50 stands for zero in the data rows.
Each row of this table is followed by its label. One hidden rule gives the labels. It looks at one to three of the table's principal directions, none of them among the few with the most spread.
51;67;37;39;17;41;45;37;55;44;47;71;34;68;37;50;42;46;46;73;51;46;83;33;54;29;41;41;40;33;52;53;27;50;55;83;55;61;60 C
45;47;67;51;14;33;41;46;49;49;37;48;47;47;35;46;35;44;50;62;68;50;65;55;61;41;34;49;22;39;47;71;44;37;43;69;49;58;51 W
47;46;53;44;49;54;70;26;69;42;52;62;64;66;55;61;50;45;60;60;44;43;82;41;61;20;40;28;57;57;63;54;33;46;66;80;56;42;65 J
64;55;58;48;42;44;47;56;46;55;46;45;38;39;40;47;38;55;54;42;53;53;45;42;52;58;46;51;49;50;49;58;51;35;49;42;60;60;47 W
44;56;53;38;51;45;45;53;49;46;44;73;42;46;66;58;59;40;39;68;53;57;73;37;57;39;44;47;40;46;64;46;35;42;54;70;46;47;55 U
47;58;40;48;31;55;47;43;54;56;57;51;35;52;44;41;50;53;38;59;55;60;64;50;57;51;47;50;38;46;51;55;51;48;39;54;53;53;53 W
49;44;47;57;38;49;48;52;60;49;59;54;46;35;38;44;46;54;59;44;49;53;35;62;47;60;51;58;39;52;49;49;62;41;41;37;58;57;43 U
48;57;55;44;32;33;25;70;36;53;37;57;30;30;42;47;43;43;40;57;67;50;46;46;48;61;48;65;30;41;47;48;50;41;40;45;43;63;40 C
57;54;51;48;23;37;40;57;48;59;45;60;35;40;32;51;39;43;54;55;54;46;54;41;49;54;47;58;34;40;44;51;44;35;47;51;54;63;43 J
57;42;54;52;34;40;46;62;53;54;46;48;59;43;30;60;36;45;65;44;44;27;42;49;43;51;52;50;52;52;43;51;45;42;55;41;55;60;43 C
54;55;51;44;43;36;35;64;38;43;41;55;41;39;44;49;41;51;50;50;57;45;44;45;44;55;49;56;48;44;45;46;47;49;51;47;50;62;42 W
53;48;58;54;35;37;28;73;35;61;40;42;38;25;35;46;40;47;46;44;64;46;28;54;44;73;53;70;34;47;40;50;61;40;36;26;44;62;34 E
50;50;50;42;34;34;30;65;38;46;41;57;47;39;40;52;41;48;48;56;58;35;49;47;45;49;51;55;49;43;45;43;44;52;50;47;46;63;40 U
47;40;72;47;34;26;37;60;42;39;35;60;59;37;45;55;41;44;57;58;58;42;52;51;54;41;40;50;35;40;49;60;40;39;53;65;49;59;43 I
56;41;75;51;31;22;31;71;38;53;27;52;54;30;34;57;32;41;65;48;62;29;35;46;48;52;47;60;40;41;42;56;44;36;53;47;47;64;33 C
42;43;70;41;61;26;35;72;37;30;33;63;67;31;63;59;49;47;61;52;56;33;44;48;49;39;46;51;56;47;50;47;39;51;62;59;44;56;36 I
58;46;72;58;23;20;36;63;38;48;35;53;39;32;28;42;31;45;61;47;62;55;30;55;46;64;40;67;20;31;34;63;54;29;40;48;53;66;39 W
52;50;63;42;45;33;40;62;39;48;38;50;55;39;46;52;41;52;54;50;57;34;54;39;54;44;46;48;57;47;44;55;38;46;56;55;50;59;40 I
57;41;52;53;32;43;59;34;56;48;53;52;66;68;33;53;42;53;63;55;37;37;61;46;53;35;45;39;54;40;41;61;35;50;59;69;59;53;52 W
69;47;45;41;50;56;56;54;45;59;56;39;53;50;43;58;42;58;51;43;38;42;66;37;52;48;52;34;70;58;48;51;42;47;59;43;64;56;47 I
62;52;61;43;27;34;47;54;44;58;41;68;31;43;40;57;41;35;43;63;51;61;72;33;55;50;37;49;24;38;49;55;34;21;49;66;55;57;54 U
49;26;62;55;50;43;51;63;49;39;50;42;71;32;45;57;43;51;67;38;46;42;39;71;44;53;47;49;45;58;43;54;58;46;52;40;56;55;38 C
67;57;21;45;56;72;56;48;48;66;67;25;53;65;34;50;44;68;43;36;35;28;52;36;44;57;66;38;94;66;39;41;49;68;55;23;58;53;50 J
53;30;71;48;61;40;55;74;39;57;44;40;60;22;52;61;41;37;50;37;56;47;53;55;49;62;43;49;44;67;39;47;57;29;45;29;46;47;42 U
41;51;61;53;67;57;56;43;51;63;48;59;46;52;73;50;72;40;34;60;52;72;57;43;62;52;49;57;36;46;60;54;47;41;44;63;38;32;56 C
57;62;44;47;67;61;49;55;33;73;50;28;30;44;55;34;51;59;38;36;70;56;47;42;53;68;59;61;67;56;37;38;67;61;41;22;40;48;38 U
48;33;41;47;56;53;55;47;55;41;63;76;61;49;62;64;64;46;49;62;31;57;61;55;47;41;52;44;47;49;60;34;44;50;57;59;55;46;49 C
59;73;45;44;50;54;51;56;43;70;46;49;18;53;55;47;52;39;31;54;54;68;64;31;52;61;48;54;41;46;51;49;47;38;41;47;46;47;60 I
31;45;35;44;45;49;66;34;68;28;60;74;73;77;56;62;59;38;53;71;29;39;85;54;49;17;41;30;50;47;51;45;27;61;61;88;49;41;68 E
40;44;46;50;38;56;54;36;59;61;61;64;51;55;53;51;62;41;28;71;48;61;71;50;62;45;46;47;34;48;58;48;45;41;37;62;44;38;61 C
40;47;56;49;55;54;50;45;51;67;46;56;45;43;63;50;60;39;38;59;69;54;60;46;61;49;51;57;43;55;58;39;54;47;43;48;33;38;48 C
43;38;37;63;51;69;59;56;58;53;74;19;58;43;46;41;50;56;43;33;44;62;35;87;43;72;53;50;45;69;43;52;81;54;27;14;55;45;53 J
35;48;30;53;32;74;64;17;58;54;59;21;61;89;34;46;46;49;25;60;56;44;85;62;55;40;46;33;48;62;40;63;51;71;41;64;39;37;74 C
33;54;66;41;79;39;54;59;53;30;39;70;68;52;90;62;66;36;52;62;47;49;56;49;55;26;44;39;59;49;72;44;36;53;61;72;40;36;62 U
53;56;74;49;56;40;33;74;37;65;34;59;31;24;73;52;60;39;42;55;62;72;38;44;58;62;49;66;29;39;68;52;53;29;41;44;44;50;41 J
63;56;85;50;80;32;43;86;36;52;31;42;45;16;67;51;45;48;62;27;56;54;12;42;49;70;49;61;58;54;56;56;57;26;51;25;52;53;41 W
37;49;59;52;35;42;47;49;48;51;44;48;45;47;50;43;47;38;39;59;68;60;60;63;56;50;39;54;24;46;47;56;57;44;34;56;39;46;55 W
41;36;45;43;57;46;54;52;45;33;53;58;65;52;60;58;51;42;48;57;49;47;66;64;44;38;46;40;52;55;47;32;52;62;54;53;44;46;52 C
52;57;47;59;65;68;47;49;43;77;50;35;23;39;59;36;60;51;37;39;72;72;31;53;50;77;62;73;44;56;51;38;79;53;34;19;37;43;41 C
51;66;30;55;65;73;54;43;58;62;62;48;32;54;61;39;66;60;49;43;49;65;35;50;48;61;64;61;59;52;59;39;65;62;46;34;51;45;48 W
43;57;45;43;62;50;49;49;46;44;44;61;51;62;65;55;58;42;42;61;52;47;59;44;48;39;52;47;58;47;56;37;42;63;56;60;38;43;57 J
40;55;35;51;36;56;42;45;46;57;49;41;35;53;42;40;47;47;41;53;72;51;57;61;46;55;53;61;38;50;40;40;64;66;39;43;36;52;45 E
49;57;28;55;79;76;65;43;57;52;69;32;51;60;62;40;62;64;48;33;43;57;36;61;44;60;63;49;75;65;50;38;70;71;46;25;51;40;54 I
61;58;52;42;67;35;23;97;27;51;39;61;35;18;64;56;54;48;56;41;47;47;18;43;34;69;63;69;57;42;52;29;53;49;53;21;49;65;26 E
40;39;41;49;47;51;36;60;39;42;49;42;58;45;52;51;50;52;48;51;58;43;48;71;41;50;56;54;48;52;44;39;62;72;48;40;41;55;37 I
39;70;53;46;26;38;29;52;38;55;28;61;14;46;50;41;48;35;37;67;83;65;62;46;52;52;43;70;12;31;50;50;51;48;39;66;33;57;47 I
33;46;36;57;54;71;69;17;67;44;63;44;63;79;58;44;63;54;48;57;49;57;68;66;56;34;49;41;51;54;52;53;56;71;50;68;45;34;63 E
54;46;28;59;58;74;75;26;71;45;68;29;75;84;39;54;47;61;67;36;26;31;47;59;41;39;59;31;83;65;46;51;53;74;63;45;60;43;64 W
35;54;33;52;73;71;70;31;72;33;67;49;68;72;69;48;66;59;56;48;36;51;54;62;51;33;54;36;70;61;62;48;53;72;57;60;53;36;64 C
57;68;43;50;38;49;49;41;56;55;45;60;31;61;42;46;47;49;59;54;51;50;51;35;49;45;52;54;48;38;53;51;42;50;57;61;54;57;52 W
48;69;40;44;50;51;52;40;55;41;50;63;38;65;59;44;56;54;52;58;48;58;63;40;53;36;47;46;52;39;56;51;40;58;57;72;55;52;56 W
44;45;40;59;21;55;45;37;58;58;52;41;51;59;31;44;44;50;56;54;61;40;48;66;49;47;55;56;40;47;46;51;60;62;43;47;46;54;45 C
42;53;39;52;50;61;59;29;59;43;51;45;56;75;51;50;52;50;52;54;53;45;59;56;48;36;52;43;56;53;52;49;51;70;56;62;44;44;61 J
38;36;57;61;49;56;65;29;66;46;54;48;65;57;53;48;54;48;60;50;56;54;52;69;56;40;45;48;40;55;54;55;60;53;49;59;47;39;54 W
35;68;25;50;51;69;60;31;67;48;64;52;35;65;56;36;61;55;45;53;55;62;63;55;52;46;51;52;48;53;51;45;58;65;44;57;48;43;58 W
39;59;40;54;20;54;46;32;56;57;49;45;33;62;36;36;45;47;40;61;71;58;64;59;55;49;45;57;26;43;46;56;58;56;36;59;42;51;55 I
51;68;34;42;64;60;54;48;54;48;59;58;39;55;63;45;60;59;47;50;43;57;55;38;51;47;55;47;67;50;57;42;47;58;54;52;55;49;53 W
47;54;66;43;29;29;50;44;56;45;34;74;46;52;47;56;43;35;61;66;58;46;73;37;59;28;35;46;32;37;54;57;29;35;59;84;50;54;54 J
47;52;28;44;66;73;67;31;56;40;67;37;64;75;59;49;56;64;42;49;39;48;71;53;52;36;53;28;79;63;53;46;49;75;58;55;54;41;63 J
43;63;55;39;58;42;53;47;57;34;47;78;45;52;72;53;61;47;51;65;46;61;70;37;60;30;40;42;47;41;67;52;32;43;59;82;54;47;59 W
43;43;57;55;30;47;49;40;57;50;48;47;54;49;41;46;45;49;54;55;61;49;56;60;58;44;44;50;35;49;51;60;54;47;45;58;49;51;49 E
52;53;58;41;48;41;49;57;47;50;44;64;39;38;54;56;47;40;44;56;55;57;67;39;54;48;41;48;39;51;54;48;42;32;50;58;50;51;53 C
50;50;38;50;46;61;57;42;61;51;61;48;54;58;47;53;51;53;47;52;40;48;59;51;51;46;52;40;56;57;55;50;49;52;51;50;56;48;58 U
47;60;39;45;65;59;49;53;50;51;58;54;38;42;61;43;60;58;40;47;51;60;48;45;52;58;55;55;57;56;55;41;55;52;45;41;50;48;48 C
55;57;43;49;51;51;49;48;54;51;56;56;44;48;46;45;51;59;53;47;45;49;42;41;50;53;54;53;59;48;50;47;48;49;51;46;56;54;47 E
64;69;58;46;41;37;44;65;50;61;39;57;27;38;40;50;39;44;57;45;53;47;44;27;50;58;47;57;47;45;50;54;41;27;51;46;56;61;49 E
Here are more rows. What is the label of each one?
58;54;26;43;80;71;57;50;46;46;64;44;55;61;61;55;60;64;43;41;31;48;48;44;41;53;64;40;85;62;53;33;51;70;60;36;55;46;53 I
50;40;66;49;69;44;52;61;52;41;46;44;76;40;59;57;48;56;69;37;45;31;34;52;51;43;52;43;74;60;54;52;48;51;62;43;54;49;43 E
52;61;66;49;20;31;34;60;42;69;28;66;9;28;39;47;40;27;45;60;80;66;60;38;54;62;39;73;2;35;46;52;51;21;38;55;41;60;42 W
62;52;38;48;32;51;40;59;42;57;52;41;41;49;33;51;39;53;46;48;46;45;48;50;43;59;55;50;51;48;44;49;52;51;47;36;56;62;46 I
43;38;46;51;62;59;53;42;52;45;57;53;65;55;60;54;61;53;46;54;44;50;51;57;51;45;55;46;57;55;56;44;51;61;53;53;46;42;50 W
42;48;29;45;46;58;41;51;45;51;56;53;48;53;46;54;54;49;35;59;51;43;61;52;43;51;58;52;51;54;46;35;50;65;48;46;41;51;47 J
52;45;57;50;71;56;64;44;56;42;53;42;71;59;65;56;54;57;59;44;39;46;51;51;55;37;50;34;72;58;60;55;46;56;62;55;56;41;57 I
59;62;52;36;52;38;36;72;37;53;39;66;34;36;53;60;47;42;42;55;49;46;55;27;47;54;50;53;51;47;54;42;35;37;55;50;49;58;47 U
44;39;49;56;28;56;56;24;54;55;49;38;59;71;34;48;44;48;45;60;59;46;69;59;56;39;45;44;39;48;42;61;50;59;48;66;43;46;57 W
59;55;37;59;26;64;64;17;61;55;63;29;50;82;21;37;39;65;45;49;42;52;60;49;55;49;46;38;53;47;39;73;47;55;46;60;63;51;66 W
58;32;66;49;63;42;57;64;50;39;50;42;80;41;51;65;42;52;66;37;32;33;42;53;48;45;48;35;68;61;50;57;43;42;62;44;61;51;48 I
57;42;69;52;29;34;51;47;52;55;36;58;53;51;35;61;38;35;57;58;50;42;59;41;53;44;40;47;32;43;48;62;36;29;55;67;51;53;55 C
55;71;42;47;81;54;47;65;47;51;54;69;27;40;75;46;69;52;46;46;41;71;29;37;43;65;59;64;57;44;61;32;53;47;49;38;51;48;48 U
45;41;45;61;37;64;68;10;65;53;54;32;75;91;31;50;46;55;54;55;47;31;64;53;56;30;50;35;62;52;43;66;42;69;58;72;46;39;64 C
54;37;48;61;57;64;57;43;55;59;59;35;62;52;44;50;52;59;59;37;43;46;33;59;47;58;59;53;59;58;47;52;62;56;51;34;53;46;43 C
53;51;58;48;51;47;51;52;48;52;47;50;53;51;56;53;51;49;50;53;46;53;56;45;56;45;46;45;50;46;54;58;42;44;53;59;53;49;52 I
49;55;27;47;55;68;68;29;62;47;66;47;58;77;51;49;55;60;53;51;35;44;72;46;51;33;53;33;73;55;48;47;43;70;60;62;57;44;59 U
34;37;49;53;50;50;45;47;48;39;51;55;63;52;59;51;59;48;46;60;54;52;51;69;49;43;50;52;40;47;52;45;55;63;47;57;41;45;47 E
46;59;42;52;27;48;40;39;50;54;49;56;32;55;36;38;48;49;36;62;62;57;53;48;52;55;48;60;32;38;46;52;51;50;37;57;44;54;53 U
36;61;44;39;45;46;46;43;55;35;48;66;50;59;57;49;55;50;41;67;53;47;72;43;57;31;43;42;49;45;57;52;34;57;54;77;47;50;58 W
39;49;55;47;58;42;45;57;51;44;43;73;50;41;66;56;61;39;55;58;54;50;50;49;49;42;51;58;42;45;58;37;46;50;55;59;41;47;44 C
44;48;49;52;62;53;53;48;54;45;55;60;50;46;60;49;61;50;47;51;47;60;43;53;50;53;51;55;47;51;56;44;54;48;48;50;48;44;52 E
55;44;60;48;56;47;48;57;42;47;39;40;60;49;51;59;44;48;52;46;51;41;49;49;48;48;50;44;57;55;51;54;47;50;58;48;48;51;51 U
55;64;56;45;71;40;44;65;44;45;41;67;39;40;66;51;56;49;58;46;48;53;33;35;45;53;54;59;59;43;56;40;45;47;58;49;50;53;44 E
52;70;39;49;40;55;47;42;53;53;52;50;33;61;45;39;50;58;46;54;51;57;54;41;53;50;51;52;50;41;51;57;46;54;47;58;55;55;54 W
48;51;61;50;36;43;50;35;54;46;42;65;47;61;51;52;52;43;48;67;52;60;65;44;59;36;40;47;31;36;59;63;37;41;54;81;50;48;59 E
77;21;87;65;42;26;41;72;35;64;35;52;56;23;30;66;35;38;65;38;40;51;11;49;41;76;50;65;29;41;43;58;53;12;50;29;57;59;36 C
51;36;40;59;68;70;71;27;64;39;71;27;82;69;47;45;50;74;62;33;35;39;37;66;50;44;57;33;86;67;48;53;61;72;57;39;60;42;56 I
42;48;50;47;58;51;39;52;38;45;46;50;48;45;61;45;57;55;39;55;63;55;48;55;52;52;54;57;50;48;52;43;57;63;47;48;40;49;43 I
38;30;66;53;36;35;46;54;55;35;47;49;77;43;48;54;44;47;63;54;52;36;48;71;53;36;42;44;43;49;51;59;49;50;50;58;51;52;46 I
47;32;55;51;70;58;72;36;59;38;63;46;81;59;61;56;55;57;55;46;34;48;61;57;57;37;45;30;68;63;53;54;47;53;59;58;57;37;59 C
47;50;22;49;79;84;61;31;50;45;69;24;64;72;59;44;61;76;40;39;44;45;51;57;48;49;66;38;91;69;49;41;62;89;56;37;50;41;52 C
68;57;52;48;41;38;33;75;37;60;45;48;33;30;34;49;37;52;50;40;49;45;28;39;41;72;55;61;51;46;43;48;51;35;45;25;57;66;39 U
